(in the rows, 128 means zero)
Which row each row swaps with, under one turn or mirror:
sada: [103  84  87 158 111 130 136 124 135  95 129 130 137 140 122 145 135 119]
Med: [114 139 135 131 101 118  92 118 134 117 116 134 136 128 125 143 154 114]
dukon: [141 127 117 155 115 116 155 128 129  83 127 123 141 135 122 136 136 109]
Leril: [106 114 111 129 137 140 106  99 106 125 121 139 161 157 138 151 126 120]
Vagap: [111 118 111 120 108 129 101  97 105 132 139 111 140 139 143 162 115 129]
Did: [120 122 109 141 103 152 118 125 118 132 100 136 139 107 118 119 132 118]
vifuz: [129 101  67 165 117 118 138 127 101 117 121 140 146 136 119 142 124 117]
Zef: [138 116 112 130  94 112 121 134 115 120 147 118 105 124  99 125 136 111]
zat: [119 124 101 136  88 113 124 117 110  80 159 120 129 126 132 147 107 129]
rulis: [125 100  78 147 127 129 133 128 138  93 114 126 147 127 109 141 151 112]
baza: [136  75 140 136 112 121  91 127 114 121 121 138 136 142 108 142 119 116]
Kip: [119 108 119 134 125 123 117 136 106 121 104 146 143 140  84 118 135  98]
kani: [125 133 106  83 113 127  96 129  96 115 126 133 136 138 110 139 114 120]
Kipet: [132 107 105 130 119 132 120 130 106 121  94 148 118 127 104 115 142 104]
firi: [153  84 112 161 119 122 132 122 112  95 128 145 139 150 124 128 126 134]
kulil: [132 118 160 142 107 119  94 125 108 112 135 129 135 137 118 140 133 121]
Moseg: [118 112 108 140 139 123  96 121  82 108 111 114 159 152 138 134 119 122]
foset: [118 128 102 144 107 107 129 141 101 106 117 156 172 127 123 116 124 123]
sipe: [105 118 106 123 123 147  97 114 114 125 125 110 146 160 125 155 111 131]
besam: [148 100  92 135 109  97 124 135  93 100 147 115 116 144 116 151 121 126]
nuge: [115 111  67 122 117 121 139 121 101 133 123 131 134 157 120 138 118 117]
Rinu: [129 114  91 136  95 121  76 128  95 124 117 122 139 137 114 146  99 122]
dulo: [119 127 122 113 113 137 122  92 108 130 129 150 155 129 131 136 102 115]
zinub: [119 107 124 167 114 120  97 120 107  64 128 131 138 138 114 140 127 116]
karu: [131 104 107 140 121 102 125 132 121 105 134 120 131 140  82 134 150  93]
gibid: [112 124 146 159  99 131 111 112 100 113 118 129 124 135 102 133 135 124]
terov: [116 127  88 137 127 133 101 141 139  89 117 131 153 156 141 153 130 126]
Buf: [138 107 113 136 113 100 122 102  83 127 133 132 137 122 113 127 101 107]
lige: [126  87 130 127 109 118  81 123  91  81 127 138 141 143 118 135 118 123]
nes: [130  90 111 106 107 123 122 126 139 146 117 135 131 132 125 150 130 120]
bava: [121  87 103 129 139 119 117 104 129  81 124 135 153 151 107 150 124  99]
Sumus: [113 137 109 144 101 129 136 129 123  83 115 147 145 126 138 120 116 135]
tulap: [124 124  85 134 117 121 155 115 136 121 137 137 131 129 118 144 143 109]
Resa: [101 125 121 120 115 138 119 113 138 106 122 151 170 137 126 129 121 108]
Vekid: [134 124 139 109 102 114 136 119 116  72 129 139 141 134 123 146 119 124]
fup: [119  98  83 146 116 119  76 122 131  78 130 128 132 139 118 141 119 121]
muv: [143 129  97 125 104 123 113  95 144 105 155 147 142 141 130 148 116 125]
boti: [128 139 115 163 114 118 102 120 102  69 126 141 130 126 125 130 138 119]
zali: [137 111  80 125 116 113 112 105 118  77 133 124 126 153 129 170 132 118]
vum: [138 138  91 105 109 113  95 135 106 122 123 127 135 144 115 136  97 105]
mokoz: [126 118  95  86 112 116 108 120 113 144 132 133 138 142 121 142 127 120]
bimi: [147 126  94 127  90 121 114 135 128 111 151 125 120 109 125 149 132 128]
supeb: [134 102 121 137 115 102 123 127  91 135 123 135 136 133  97 112 132 106]
rav: [126 132  89  92 113 116 142 121  93 103 129 125 136 148 125 149 130 128]
mose: [115  96 141 166 107 120 122 118 110 132 120 119 137 134 120 139 136 116]
saso: [106 132 105 125 115 145 114 120 138  83 125 135 156 143 143 155 124 129]
timav: [127 102  86 112 114 119  74 133 121 100 140 136 140 118 120 138 143 125]
sav: [141 138  92 126  91  99 119 128 100  77 135 124 138 128 119 153 116 131]

bimi swaps with vifuz
tulap swaps with besam
vum swaps with Kipet
Leril swaps with kulil
baza swaps with dulo

Which row each row swaps with, under one turn or mirror:
Siles: [143 120 106 118 136 112 119 141 104 150 128 120 127 125 143 139 101 123
 128 132 133 119 103 153 145 117]
Liga: [132 116 131 133 147 111 102 151 117 145 156 114 118 144 101 119 146 123
 132 113 135 125 115 136 148 162]
goze: [136 123 134 129 114 139 132 115 108 126 117 108  97 119 111  87 132 117
 137 160 159 125 120 146 122 116]
gisud: [115 115 116 150 146  84 130 123 119 110 117 128 103 141 111 112 122 126
 131 152 125 125 103 112 133 168]
ruz: [113 135 135 168 124 106 112 113 106 128 111 121 110 153 111  84 120 133
 125 122 104 149 115 142 134 120]
dopus: [146 125 111 119 155 150 115 134 119 138 119  99 123 112 113 116 120 110
 124 115 153 141 124 144 130 130]
gevog: [124 152 152 121 144 123 105  89 151 140 116 119 108 124 109 107 118 142
 124 120 132 137 128 121 128 147]
Teg: [126 159 133 139 133 123 121 115 123 141 118 111 111 113 113  91  80 127
 127 153 131 145  99 125 115 113]
pev: [140 145 135 133 141 131 129 114 147 116 156 105 118 117 104 110 107 143
 115 140 138 101 122 148 106 140]
baken: [145 114 124 141 148 113 127 117 144 124 101 111 126 138 123  96 101 138
 151 155 150 144 115  97 139 148]
bima: [132 100 120 179 129 130 144 117 126 138 136 142 108 133  91 137 120 120
 114 127 107 129 109 124 135 139]
Vid: [126 112 135 159 128 126  87 113 123 135 109 143 125 146 126 116 106 110
 123 130 124 140 120 147 148  99]
buzuk: [134 128 127 139 120 142 128 107 136 134 132 115  93 153 127  99 142 115
 122 160 155 109 116 147 149 118]
Koru: [138 124 150 142 136  86 120 100 126 113 119 124  96 131 113 112 108 132
 160 143 131 107 128 123 142 131]
maziv: [140 115 117 153 161  97 111 147 130 156 136 118 107 124 113 110 101 130
 138 161 158 116 115 134 134 123]
meses: [141 149 132 134 136 147 125 137 134 138 140 137 142 133 138 127 102 131
 139 134 149 107 117 114 122 110]
buvar: [136 117 136 154 141 128 125 145 105 139 158 124 111 154  96 111 140 122
 123 143 149 130 109 147 137 157]
mevur: [126 135 140 135 129 126 117 137 124 123 120 113  92 131  97 114 126 139
 161 162 104 141 122 115 123 140]
sir: [147 125 117 152 143 116 129 112 150 122 104 111 134 143 128  88 108 137
 145 150 150 133 124  94 136 142]
pap: [131 109 130 138 133 123 105 146 101 149 158 109 121 133  95 123 134 117
 130 133 132 128 119 132 146 162]
fuzo: [147 108 113 133 137  91 133 129 132 150 144  97 101 161 123 101 116 158
 125 149 154 118 112 128 119 144]
gepa: [138 122 120 133 127 117 114 104 117 135 105 162 123 115 118 104 149 157
 126 120 131 145 108 138 129 122]
fafu: [145 124 115 130 130 115 119 103 142 133 114 150 134 116 106  91 151 146
 131 125 124 155 105 150 126 130]
lilu: [122 150 138 151 129 102 135 120 104 144 118 121 118 155 112  89 115 137
 123 107  93 143 110 137 131 130]
bito: [141 123 128 151 143 105 138 153 131 116 140  91 114 137 120 124 113 144
 130 120 139 122 103 153 115 108]
mebi: [134 103 124 158 139 114 124 151 112 138 149 109 105 133 102 121 140 120
 117 133 145 132 105 147 145 166]
tov: [115 116 107 163 143 130 141 119 123 147 121 124  80 132 120  95 110 122
 144 127 117 118 122 102 142 110]
ruvu: [110 119 119 143 126 113 136 109 150 132 161 132  94 118 137 111 137 133
 111 125 122 108  97 135 142 134]
sas: [135 128 137 158 137 149 145 134 130 116 131 109 140 122 111 120  89 129
 110 146 138 125 141 144 117 124]
luduv: [141 153 137 125 104 118 118 107 105 143 125 105 108 149 120 131  98 130
 124 150 119 132 117 126 115 127]
komub: [120 111 135 143 141 128 116 150 116 152 168 123 116 136  96 119 125 129
 119 126 138 132 107 152 137 161]
mero: [121 109 117 160 131 129 140 130 135 126 126 116 116 146 139  99 122 138
  90 150 141 116 111 100 118 141]
Bemu: [127 125 143 108 128 112 107 133 108 142 106 133 135 125 147 132 117 123
 121 126 133 127 123 107 132 136]
Galu: [146 121 125 152 153 123 130 119 143 116 102 118 132 148 127  89 100 141
 146 152 146 132 118  96 134 146]
zimal: [148 126 117 149 148 114 136 118 150 125  95 114 126 147 126  88 111 136
 140 152 147 135 117  97 133 145]
lozi: [136 126 129 138 135 105 102  96 137 111 110 115 119 118 129 124 132 111
 116 135 114 136 118 151 153 159]
tigor: [143 154 129 132 129 136 131 135 137 148 142 134 136 129 133 136 107 120
 132 133 151 109 111 110 123 110]
vidu: [113  92 125 134 146 143 120 129 155 151 150 139 118 133 109  87 108 141
 114 131 129 147 100 133 134 143]
dud: [132 113 131 130 142 117 114 104 133 137 114 151 122 120 112  99 151 156
 129 125 144 154 104 141 123 119]
Kufek: [159 126 131 165 138 132 113 118 134 118 139 111 107 141 151 128 113 115
 106 121 125 132  99 149 144 130]
lutov: [138 120 121 120 139 115 120 118 124 134 112 142 126 123 102  95 155 142
 121 106 128 151 113 150 127 122]
Leluv: [123 118  92 138 127 138 135 118 125 133 116 116  95 139 123  86 112 139
 121 174 113 133  97 121 131 141]
Koluz: [141 102 117 180 121 121 138 111 139 139 143 152 121 126 104 143 118 121
 127 131 118 125 101 135 139 130]
mibiz: [113 155 117 126 132 110 120 130 112 112 145 131 126 127 125 124 125 127
 103 125 132 112  99 145 106 125]
zafef: [134 151 120 140 131 140 120 136 139 144 147 127 136 130 135 132 105 135
 125 136 146 105 115 117 120  98]
pem: [149 120 117 152 150 115 132 116 148 121 104 117 133 145 121  89 104 136
 140 155 141 132 123  99 141 154]
suk: [112 143 130 169 118 121 126 113 112 119 130 104 109 159 108  92 125 127
 112 109 105 137  98 122 132 126]
Gomeb: [112 154 129 149 115 113 122 121 105 138 118 120 103 131 116  96 131 134
 122 109  93 139 106 136 130 119]
lupa: [131 122 146 166 145 113 120 102 150 133 143 117  95 148 121 135 117 130
 118 125 163 104 118 127 139 126]
lupob: [141 154 128 130 127 138 129 130 132 138 149 138 141 130 135 130 107 127
 131 132 147 105 115 115 128 105]
denep: [140  99 110 180 132 137 137 114 127 141 135 145 121 121 106 142 113 140
 107 131 124 129 102 130 134 145]
bozu: [142 129 134 125 142 129 106 117 144 141 138 139  84 135 143  91 130 142
 140 132 107 144 103 118 144 151]
bemad: [133 110 123 187 132 129 144 114 124 139 139 157 114 123  99 137 113 123
 114 141 117 122 100 136 139 127]
Vuvar: [131 106 124 189 136 130 131 110 138 145 131 142 123 127 104 152 107 137
 113 133 115 135 109 130 129 135]
Kula: [115 135 121 159 116 108 128 112 104 128 132 102 115 151 114  76 123 136
 116 108 106 136 108 126 132 113]
suga: [141 122 125 125 150 109 120 110 127 141 110 154 131 112 108  90 141 147
 123 123 129 155 109 153 133 129]
rared: [122 114 144 129 139 104 137 131 124 137 122 142 114 128 120  89 114 152
 164 147 142 124 146 117 142 117]
nat: [135 131 131 118 142 113 141 111 143 161 119 106 119 129 127 119  92 127
 128 113 103 124 121 139 155 154]
pevep: [144 151 125 135 128 140 125 130 136 147 150 130 142 128 138 129 104 129
 138 135 150 107 121 110 126 116]
tafid: [135 118 119 145 141 103 147 136 129 164 120 103 113 117 116 111  87 132
 136 124 109 105 133 139 129 136]

pem swaps with lupob
komub swaps with ruz
tov swaps with dopus
Koru swaps with pev

Which row each row swaps with, under one turn or mirror:
kezap: [108 109 135 109 118 130 149 106 129 147 133 135 143 137 179 118 118 133
  91]
des: [110 113 154 119 122 115 155 146 106 134 124 122 150 120 134 146 164 155
 133]
bulu: [116 117 156 109 132 115 150 130  87 135 125 122 131 115 138 150 163 162
 130]
Zefo: [116 127 149 118 133 116 158 136  81 136 115 126 139 128 133 136 162 160
 122]
tiv: [130  91 163 122 132 151 129 147  93 121 115 131 108 137 153 144 137 112
 115]
zeg: [117 143 154 140  91 142 137 117 129 126 134 125 129 163 172 135 140 156
 113]
tosid: [119 124 151 114 130 111 157 139  93 128 115 126 142 108 151 145 164 155
 129]
bek: [110 130 149 149  96 154 121 111 119 113 139 129 124 151 173 132 124 152
  99]
Gaf: [116 136 147 149  92 149 128 111 120 127 128 124 120 164 174 128 132 152
 104]
Soku: [126 103 169 133  86 161 133 136 120 131 110 134 148 157 155 146 128 168
 112]
bivul: [103 107 149 113 122 140 159  91 127 137 131 123 146 134 164 113 123 152
  86]
remu: [128  96 159 129 129 150 130 158  98 115 108 125 120 129 144 141 122 112
 106]
vap: [112 125 148 109 129 116 145 147  95 133 123 112 143 114 134 144 152 164
 129]
Vonek: [130 112 152 113 128 118 154 134  94 132 125 114 145 117 139 145 169 164
 131]
zeri: [115 100 168 128  88 162 140 126 121 135 129 146 147 159 156 148 128 169
 119]
Fason: [114  91 157 119 116 138 133 117 101 130 120 113 144 138 155 128 143 176
  60]
Damir: [151  97 156 135 138 153 123 149 106 122 116 129 114 130 157 141 143 121
 115]
Sal: [120 121 145 106 131 116 157 127  99 124 123 117 158 116 144 151 157 158
 127]
gab: [110 138 147 150 104 156 122 109 119 128 139 124 123 154 174 129 131 151
  98]
vutef: [124  95 155 129 142 146 125 153 107 120 119 131 128 127 161 128 126 104
 104]
dilem: [123  90 150 130 138 160 134 151 108 121 116 122 110 141 157 141 136 110
 112]
Gol: [126 101 166 122  86 168 143 130 124 128 119 133 143 165 154 144 129 166
 106]
dodus: [110 103 146 114 130 138 160 100 127 126 134 125 135 132 171 115 121 146
  75]
fuvir: [120  96 147 112 115 140 141 120 104 126 124 113 136 142 159 128 142 186
  63]
nez: [107 106 138 107 120 131 154  98 124 143 137 132 139 149 168 107 126 146
  92]
kipaz: [107  94 151 116 118 136 132 119  94 128 130 120 134 143 168 130 141 173
  58]
nif: [121 103 154 129  90 168 136 132 120 139 117 140 148 160 156 144 126 173
 114]
Faf: [122 128 166 123 132 107 163 131  99 130 116 118 139 125 142 152 158 162
 126]
finiv: [131  94 162 135 143 161 132 147  98 123 116 129 116 141 140 128 133 120
 117]
Nupo: [130 123 154 109 134 118 157 133  95 139 113 126 151 114 146 147 166 152
 124]
pofe: [117  91 150 112 125 140 135 126 100 132 116 113 145 133 161 128 134 184
  66]
Ded: [110  96 144 116 120 137 157 103 128 130 134 136 136 132 173 112 106 142
  93]
sed: [112 132 148 112 122 103 151 130  85 142 120 121 141 119 146 150 154 150
 124]
runid: [112 136 148 128 124 112 146 139  99 130 126 129 148 113 145 145 156 160
 132]
gopig: [118 111 172 130  83 166 138 131 116 130 118 134 147 159 152 141 136 174
 113]
tatak: [113 142 153 153 102 139 125 103 131 123 140 124 130 140 170 144 139 151
 101]
nosap: [112 119 149 119 121 105 160 131 100 132 120 118 136 120 135 146 165 159
 128]
sigeg: [141 102 138 130 137 148 133 151 107 118 129 133 106 132 169 144 136 115
 100]
gusit: [110 139 156 154 103 152 133  99 122 116 132 128 125 154 164 137 139 150
 100]
Roke: [123 128 161 111 123 112 159 132 116 132 137 123 149 119 142 153 166 146
 122]
melu: [117 106 171 122  91 162 145 131 117 133 119 137 154 162 147 146 126 170
 111]
Rivod: [141  89 152 130 132 159 136 149  94 116 110 125 120 136 161 143 142 115
 111]
kuzu: [122  89 143 137 136 151 131 161  98 114 113 127 115 131 157 141 142 118
 100]
bag: [101 131 150 116 123 108 156 139 105 125 118 130 138 117 142 155 162 140
 123]
faral: [118  95 147 128 142 140 123 154 118 118 128 130 107 129 153 138 137 114
 113]
futu: [137  95 164 129 139 149 125 157 107 117 118 125 117 127 160 136 141 115
 120]
fir: [128  93 159 135 140 157 122 139 107 124 127 125 112 128 151 143 122 113
 117]
banap: [136  93 158 125 149 149 136 154 105 125 115 124 110 146 165 138 126 121
 112]
Difa: [116  86 150 110 117 146 139 124  99 128 121 119 136 138 161 116 133 177
  64]
rak: [115 139 160 146  91 142 125 113 124 130 136 133 134 169 168 132 139 148
 110]
Kugir: [ 97 113 148 104 110 130 153 100 121 136 140 127 155 137 169 113 123 149
  91]
siz: [103 105 139 117 134 139 155  96 120 130 135 133 140 130 171 119 120 154
  79]
Dise: [118  93 149 120 121 141 129 129  97 126 125 118 132 146 157 127 131 182
  62]
damib: [144  95 148 132 129 148 118 148 103 107 118 124 120 142 161 140 133 114
 112]
ket: [105 149 157 143  99 138 128 114 118 123 139 115 132 154 176 137 144 156
 103]
kozif: [107 112 149 117 112 130 158  92 124 141 133 133 151 135 163 112 119 144
  90]

dilem swaps with nosap
damib swaps with Sal
banap swaps with Faf
gusit swaps with nez
sigeg swaps with Roke
kezap swaps with tatak

Which row each row swaps with, under one turn or mirror:
vog: [110 128 118 138 100 134 138 124 134 116 128 127  99 116 121 125]
tud: [117 137 129 155  98 142 116 115 133 127 137 121 104 136 113 127]
Zok: [137 119 145 127 109 120 135 115 109 143 142 160 135 130 167 138]
bamem: [115 122 131 152 100 149 119 125 115 128 115 120 104 136 126 133]
tevor: [128 147 136 136 122 101 126 103 120 153 123 155 145 151 144 120]
dela: [123 116 130 139 119 129 132  84 111 141 138 113 121 137 165 132]
nado: [147 117 142 165 119 125 146 119 118 121 153 132 134 103 143 115]
visut: [135 147 119 153 140 111 124 141 141 138 129 125 160 151 143 111]
Vore: [126 144 147 115 163 118 133 123 128 139 129 139 152 148 153 126]
zes: [103 126 126 139 114 134 123 131 128 106 126 111  95 134 133 128]
zenif: [122 130 113 112 117 127 117 148 142 116 119 144 153 139 138 111]
vik: [144 135 139 129 122 143 132 118 132 131 144 156 140  99 159 116]
Mef: [132 164 126 137 120  99 129 106 126 141 124 129 150 142 116 137]
rur: [124 105 145 157 118 130 128 117 136 148 157 138 110 125 140 131]
vibi: [126 143 158 121 130 122 167 127 104 131 143 131 124 115 132 133]
bitor: [109 134 137 164 132 127 149 133 118 117 150 110 114 116 145 123]
Bezet: [117 136 133 109 133 141 112 156 130 114 137 128 156 146 132 124]
Nises: [132 144 136 111 135 146 110 140 129 106 113 122 148 144 130 113]
Zuva: [116 114 123 144 113 155 119 110 109 115 126 129 105 124 128 126]
Bup: [119 123 167 152 121 128 122 144 125 114 148 104 140 123 145 115]
lasi: [133 133 136 109 162 119 126 128 153 132 149 127 144 140 132 123]
makek: [135 135 158 159 121 131 149 110 123 155 137 134 106 126 138 132]
tadu: [118 125 126 158 102 139 121 134 121 126 123 126  96 130 136 136]
sudeb: [110 137 157 138 114 123 140 130  97 120 147 136 147 110 146 137]
komu: [114 121 123 143 133 119 143  91 117 129 163 128 129 114 133 141]
sor: [163 128 138 143 118 131 141 120 120 114 168 118 125 119 145 134]
doteg: [149 136 161 119 131 133 109 127 136 134 137 140 147 127 170 133]
Bogo: [119 126 125 144  94 138 125 134 116 137 110 115 104 123 128 134]
bip: [141 125 106 134 141 110 114 112 119 128 151 123 145 155 157 144]
fesaz: [165 132 138 112 132 134 147 122 128 139 135 110 158 136 147 123]
Lel: [124 134 100 122 141 121 141 112 133 153 129 131 122 128 135 153]
sero: [127 150 130 106 129 132 106 137 128 107 110 123 145 129 142 107]
kode: [146 132 118 113 133 148 115 138 130 119 115 132 153 141 117 117]
Vesu: [132 158 137 128 122  92 131 104 130 141 124 125 148 143 116 129]
Bil: [131 133 134 119 133 143 113 146 134 116 103 134 148 141 141 103]
vek: [120 137 132 150 133 105 113 127 141 136 127  94 138 156 121 129]
Gos: [131 138 136 131 131 123 131 108 134 149 132 111 101 130 139 163]
gul: [130 126 106 135 158  97 131 117 125 132 135 121 153 143 137 133]
viser: [148 152 130 104 135 109 150 101 127 132 137 133 123 133 133 141]
kaso: [165 142 146 140 130 122 135 107 131 112 141 102 135 138 153 110]
Fik: [138 134 128 127 113 133 111 159 144 115 116 127 145 148 134 109]
Kapo: [134 108 128 143 130 117 135 125 107 137 133 103 132 156 166 143]
Sato: [152 127 126 134 132 119 134 121 135 142 154 144 173 127 134 128]
salid: [114 124 128 144 114 145 133 124 123 127 107 115  93 128 122 125]
geba: [135 152 126 112 140 132 110 150 138 104 118 127 142 139 139 116]
fegug: [111 125 165 132 110 114 140 130  99 128 142 135 143 114 144 134]

bip swaps with sor
tevor swaps with vibi
komu swaps with Sato
vek swaps with Bup

